Some points, one per row:
"-0.13 -0.08 0.35 0.47 0.46 0.43 0.07 -0.15 -0.31 -0.37 -0.24 0.13"
"-1.24 -1.15 -0.85 -0.14 0.60 1.22 1.38 1.34 0.85 0.14 -0.65 -0.89"
"-0.26 0.03 0.50 0.75 0.85 0.77 0.35 -0.01 -0.45 -0.68 -0.62 -0.26"
"-0.84 -0.21 0.61 1.21 1.35 0.78 -0.20 -1.05 -1.58 -1.59 -0.71 0.74"
"0.31 0.45 0.45 0.43 0.17 -0.12 -0.54 -0.56 -0.42 -0.32 0.26 0.87"
"0.24 0.04 -0.11 -0.26 -0.15 -0.06 0.08 0.41 0.62 0.61 0.52 0.43"
"0.55 0.81 0.80 0.71 0.51 0.10 -0.15 -0.25 -0.27 -0.29 -0.14 0.16"
"-0.28 0.07 0.48 0.76 0.76 0.45 0.06 -0.36 -0.60 -0.70 -0.39 0.27"
"-0.02 -0.57 -0.86 -0.89 -0.70 -0.20 0.40 1.07 1.63 1.47 -2.41 -2.27"
"0.07 0.46 0.72 0.84 0.61 0.18 -0.32 -0.57 -0.78 -0.75 -0.27 0.45"
"0.72 1.37 1.71 1.49 0.73 -0.22 -1.23 -1.73 -1.68 -1.06 -0.04 1.37"
"-0.47 -0.44 -0.32 0.02 0.30 0.42 0.59 0.67 0.53 0.05 -0.01 -0.07"
"-0.23 -0.83 -1.32 -1.46 -0.97 -0.36 0.55 1.40 1.89 1.75 1.51 0.74"
"-0.18 -0.05 0.24 0.39 0.35 0.13 -0.14 -0.27 -0.36 -0.32 -0.76 -0.12"
"-0.01 -0.36 -0.66 -0.72 -0.54 -0.14 0.42 0.98 1.34 1.32 1.09 0.60"
"-0.22 0.29 0.55 0.76 0.78 0.51 0.18 -0.21 -0.61 -0.79 -0.53 -0.12"
"0.14 -0.43 -0.82 -1.08 -0.94 -0.44 0.24 0.97 1.42 1.62 1.49 -1.71"
"0.12 0.50 0.86 0.84 0.45 -0.18 -0.85 -1.15 -0.95 -0.51 0.40 1.47"
"0.15 -0.61 -1.05 -1.22 -1.07 -0.52 0.39 -2.81 -2.63 -2.55 -2.41 -2.27"
"0.11 0.25 0.23 0.28 0.37 0.31 0.14 -2.81 -2.63 -2.55 -2.41 -2.27"
"-0.12 -0.42 -0.63 -0.64 -0.29 0.13 0.55 0.95 1.21 0.96 0.67 0.20"
"0.13 0.87 1.09 1.09 0.72 -0.13 -1.03 -1.42 -1.61 -0.90 0.22 1.44"
"0.15 -0.33 -0.77 -0.94 -0.87 -0.48 0.15 0.95 -1.94 -1.89 -1.80 -1.67"
"-0.01 -0.50 -1.04 -1.17 -1.03 -0.35 0.35 1.18 1.84 1.89 1.60 0.99"
"-0.14 0.05 0.44 0.64 0.71 0.64 0.48 0.30 0.11 -0.26 -0.30 -0.42"
"-0.64 -0.62 -0.63 -0.36 0.07 0.46 0.70 0.89 0.82 0.59 0.27 -0.09"
"-0.14 0.53 0.99 1.20 0.96 0.33 -0.45 -1.01 -1.27 -1.14 -1.69 -1.24"
"0.50 1.24 1.42 1.41 0.97 0.25 -0.51 -0.91 -1.24 -1.10 -0.67 0.19"
"-0.10 0.07 0.21 0.39 0.37 0.18 0.04 -0.02 -0.05 -0.22 0.09 0.37"
"0.48 -0.20 -0.81 -1.27 -1.27 -0.88 -0.14 0.98 1.89 2.33 2.36 1.86"
"-0.30 -0.22 -0.09 0.19 0.41 0.44 0.55 0.46 -0.12 -0.33 -0.66 -0.75"
"-0.18 -0.60 -0.95 -1.03 -0.79 -0.15 0.57 1.22 1.63 1.44 0.05 -0.40"
"-0.33 0.39 0.89 1.21 1.11 0.60 -0.14 -0.76 -1.20 -1.27 -2.41 -2.27"
"0.16 -0.40 -0.78 -0.91 -0.85 -0.41 0.22 0.98 1.66 1.69 -1.39 -2.27"
"0.81 1.21 1.28 0.75 0.00 -0.85 -1.55 -1.66 -1.03 -0.05 1.16 1.63"
"-0.01 -0.15 -0.36 -0.33 -0.19 0.04 0.36 0.73 0.86 0.87 0.61 0.25"
"0.02 0.72 1.17 1.20 0.94 0.21 -0.74 -1.32 -1.36 -0.99 -0.04 1.05"
"0.33 -0.15 -0.53 -0.75 -0.71 -0.21 0.14 0.74 1.26 -1.98 -1.90 -1.74"
"0.05 0.06 0.04 0.09 0.05 0.00 -0.17 -0.07 0.06 0.02 0.33 0.66"
"0.30 0.38 0.29 0.25 0.25 0.17 0.06 -2.13 -2.63 -2.55 -2.41 -2.27"
"-0.01 0.71 1.12 1.26 0.82 0.02 -0.97 -1.44 -1.62 -1.23 -0.14 1.27"
"-0.74 -0.76 -0.64 -0.22 0.21 0.74 1.09 -2.81 -2.63 -2.55 -2.41 -2.27"
"0.12 -0.70 -1.35 -1.64 -1.52 -0.78 0.09 1.29 2.07 2.41 2.23 1.55"
"-0.23 -0.21 -0.03 0.17 0.41 0.45 0.53 0.51 0.36 0.22 0.10 0.04"
"0.60 1.02 1.35 1.18 0.78 0.05 -0.60 -1.11 -1.08 -0.82 -0.20 0.80"
"-0.18 0.03 0.16 0.32 0.59 0.76 0.83 0.85 0.88 0.37 0.08 -0.41"
"-0.25 0.12 0.68 0.82 0.84 0.44 -0.02 -0.51 -0.72 -0.76 -0.44 0.30"
"0.44 1.13 1.28 1.17 0.71 0.12 -0.83 -1.23 -1.18 -0.95 -2.41 -2.27"
"0.38 0.01 -0.20 -0.32 -0.38 -0.19 0.19 0.61 0.89 0.91 0.72 0.58"
"0.38 -0.15 -0.66 -0.93 -0.91 -0.36 0.12 0.89 1.52 -1.64 -1.60 -1.60"
"0.00 0.28 0.71 0.75 0.73 0.43 -0.12 -0.54 -0.69 -0.68 -0.92 -0.30"
"0.41 0.57 0.64 0.54 0.24 -0.25 -0.71 -0.94 -2.63 -2.55 -2.41 -2.27"
"0.87 1.62 1.77 1.35 0.45 -0.73 -1.77 -2.28 -1.85 -0.86 0.51 2.10"
40 more points follow, each with its number after it:
"0.11 -0.61 -1.33 -1.63 -1.40 -0.74 0.12 1.35 2.19 2.50 2.33 1.62" 0
"-0.49 -0.55 -0.48 -0.07 0.33 0.45 0.83 0.97 0.71 0.33 -0.13 -0.35" 1
"-0.34 -0.61 -0.64 -0.45 0.05 0.43 0.98 0.30 0.42 0.23 -0.18 -0.50" 2
"-0.34 -0.59 -0.78 -0.55 -0.17 0.23 0.55 0.72 0.93 0.65 0.40 0.07" 3
"-0.47 -1.14 -1.40 -1.32 -0.81 0.03 0.72 0.48 0.72 0.40 -2.41 -2.27" 4
"-0.53 -0.71 -0.66 -0.36 0.13 0.53 0.96 1.23 1.08 0.81 0.36 -0.17" 5
"0.14 -0.49 -0.97 -1.24 -1.07 -0.45 0.26 1.21 1.92 2.14 1.99 1.25" 6
"-0.11 -0.81 -1.41 -1.62 -1.29 -0.75 0.27 1.43 2.19 2.35 2.14 1.40" 7
"-0.19 0.08 0.22 0.41 0.35 0.19 0.01 0.03 -1.63 -1.57 -1.51 -1.55" 8
"-0.08 0.55 1.10 1.27 1.01 0.47 -0.35 -0.91 -1.14 -1.00 -0.36 0.56" 9
"-0.24 0.95 1.67 1.95 1.32 0.12 -1.39 -2.33 -2.36 -1.72 0.03 1.93" 10
"0.14 -0.44 -1.02 -1.26 -1.18 -0.66 0.17 1.14 -2.63 -2.55 -2.41 -2.27" 11
"-0.12 0.29 0.53 0.69 0.61 0.36 -0.11 -0.38 -0.55 -1.57 -2.41 -2.27" 12
"-0.24 -0.21 -0.28 -0.20 0.00 0.29 0.50 0.83 0.65 0.50 0.32 0.07" 13
"-0.56 -0.81 -0.86 -0.65 -0.23 0.25 0.85 -2.81 -2.63 -2.55 -2.41 -2.27" 14
"0.85 0.89 0.68 0.35 -0.04 -0.33 -0.50 -0.61 -2.63 -2.55 -2.41 -2.27" 15
"0.07 0.15 0.18 0.01 -0.07 -0.15 -0.21 -0.10 0.13 0.30 0.63 0.78" 16
"0.87 1.59 2.02 1.60 0.81 -0.31 -1.58 -2.12 -2.04 -1.22 0.08 -2.27" 17
"-0.29 0.11 0.62 0.90 0.97 0.80 0.31 -0.15 -0.60 -0.86 -0.75 -0.25" 18
"-0.16 -0.13 0.00 0.18 0.36 0.34 0.44 0.49 0.57 0.54 0.44 0.48" 19
"0.17 0.04 -0.17 -0.16 -0.12 0.06 0.25 0.46 0.62 0.60 0.47 0.27" 20
"-0.21 -0.35 -0.39 -0.37 -0.06 0.09 0.33 0.47 0.59 0.56 0.42 0.25" 21
"-0.21 -0.53 -0.61 -0.59 -0.33 0.08 0.33 0.67 0.88 0.73 -1.86 -1.40" 22
"-0.41 -0.78 -1.05 -0.78 -0.42 0.23 0.80 1.24 1.43 1.04 0.57 0.13" 23
"0.56 1.14 1.53 1.39 0.86 0.00 -0.85 -1.35 -1.44 -1.13 -0.36 0.71" 24
"-0.59 -0.67 -0.52 -0.12 0.30 0.64 0.91 1.04 0.96 0.51 0.10 -0.43" 25
"0.24 0.56 0.89 0.83 0.76 0.49 0.13 -0.09 -0.36 -0.60 -0.53 -0.23" 26
"0.11 0.91 1.42 1.36 1.00 0.05 -1.14 -1.82 -1.79 -1.16 0.12 1.51" 27
"0.11 0.46 0.67 0.80 0.57 0.17 -0.24 -0.41 -0.66 -0.65 -0.30 0.28" 28
"0.04 1.04 1.68 1.58 0.74 -0.54 -1.73 -2.31 -1.83 -0.53 1.20 2.83" 29
"-0.28 -0.82 -1.05 -1.06 -0.79 -0.11 0.64 1.26 0.92 0.84 -2.41 -2.27" 30
"-0.06 0.37 1.05 1.09 0.95 0.30 -0.38 -0.99 -1.24 -1.10 -0.48 0.59" 31
"-0.10 0.24 0.78 0.86 0.85 0.52 -0.17 -0.66 -0.84 -0.83 -0.46 0.31" 32
"-0.44 -0.80 -1.07 -1.04 -0.66 0.06 0.79 1.34 1.66 1.30 0.81 0.18" 33
"0.04 -0.45 -0.84 -1.01 -0.75 -0.27 0.44 1.16 1.62 1.59 1.44 0.69" 34
"0.39 1.01 1.39 1.49 0.98 0.31 -0.50 -1.03 -1.36 -1.24 -0.62 0.24" 35
"-0.31 0.50 1.31 1.51 1.34 0.48 -0.46 -1.39 -1.66 -1.51 -0.62 0.65" 36
"-0.06 -0.40 -0.70 -0.75 -0.38 0.03 0.48 0.95 1.28 1.07 0.78 0.31" 37
"0.27 0.32 0.27 0.20 0.03 -0.23 -0.44 -0.47 -1.65 -2.55 -2.41 -2.27" 38
"0.23 0.49 0.74 0.71 0.42 -0.09 -0.63 -0.71 -0.89 -0.53 0.07 0.86" 39
Which two of these numbered points are nearest to each point below, ignoring the 2 directions in which the first points spread most? Their numbers follow each, nearest first.
"0.05 -0.56 -1.06 -1.17 -0.96 -0.54 0.13 1.08 -2.63 -2.55 -2.41 -2.27" > 11 15
"0.53 -0.31 -0.84 -1.17 -1.21 -0.61 -0.15 0.72 1.49 -2.55 -2.41 -2.27" > 38 24
"0.12 -0.65 -1.21 -1.54 -1.35 -0.64 0.30 1.23 1.88 2.16 1.97 -2.27" > 17 6
"0.73 -0.19 -1.19 -1.79 -1.90 -1.55 -0.66 0.48 1.73 2.54 2.88 2.58" > 0 7
"-0.01 -0.35 -0.82 -0.79 -0.61 -0.30 0.25 0.74 1.26 1.21 0.99 -2.27" > 17 34
"-0.51 0.06 0.62 1.10 1.08 0.73 0.13 -0.54 -0.97 -1.07 -0.76 0.10" > 1 25
"-0.05 -0.22 -0.50 -0.50 -0.37 -0.09 0.24 0.64 0.97 -2.12 -1.87 -1.62" > 38 24
"-0.53 -1.20 -1.53 -1.41 -0.93 -0.07 0.88 1.71 2.22 1.95 1.39 0.57" > 33 3
"0.08 0.09 0.15 0.39 0.35 0.22 0.28 0.10 -2.63 -2.55 -2.41 -2.27" > 8 38
"0.65 -0.18 -1.01 -1.51 -1.61 -1.15 -0.45 0.71 1.86 2.60 2.82 2.52" > 0 7
"-0.15 -0.51 -0.72 -0.71 -0.47 -0.03 0.29 0.76 1.01 0.79 0.67 0.41" > 27 37
"-0.04 -0.59 -0.96 -1.11 -0.97 -0.36 0.37 1.12 1.94 1.93 -1.39 -1.43" > 22 30
"0.44 -0.43 -1.10 -1.42 -1.40 -0.94 -0.12 0.99 1.90 2.34 2.24 1.78" > 0 7
"0.14 -0.37 -0.79 -1.03 -0.96 -0.47 0.15 0.97 1.57 1.80 1.51 -1.69" > 17 34
"-0.21 -0.15 0.08 0.20 0.27 0.26 0.38 0.23 0.38 0.03 -0.10 -0.01" > 9 32
"0.17 0.21 0.09 0.22 0.23 0.25 0.00 0.02 -2.63 -2.55 -2.41 -2.27" > 8 38
"-0.08 0.37 0.75 0.97 0.88 0.47 0.01 -0.49 -0.76 -1.16 -1.06 -0.66" > 9 26
"0.35 1.69 2.37 2.24 1.08 -0.70 -2.41 -3.12 -2.74 -1.25 1.10 3.27" > 29 7
"0.31 -0.20 -0.82 -1.24 -1.28 -0.80 -0.05 0.91 1.76 2.23 2.02 1.46" > 0 6
"-0.27 1.04 2.12 2.28 1.49 0.04 -1.74 -2.96 -2.88 -1.74 0.38 2.74" > 10 27
"-0.05 -0.39 -0.68 -0.79 -0.69 -0.25 0.24 0.92 1.30 1.46 1.23 -1.85" > 17 34
"-0.27 0.73 1.52 1.70 1.14 0.13 -1.19 -2.04 -1.98 -1.18 0.37 2.08" > 10 33
"-0.03 0.10 0.23 0.39 0.39 0.44 0.34 0.38 0.23 -0.02 -0.23 -0.08" > 9 19
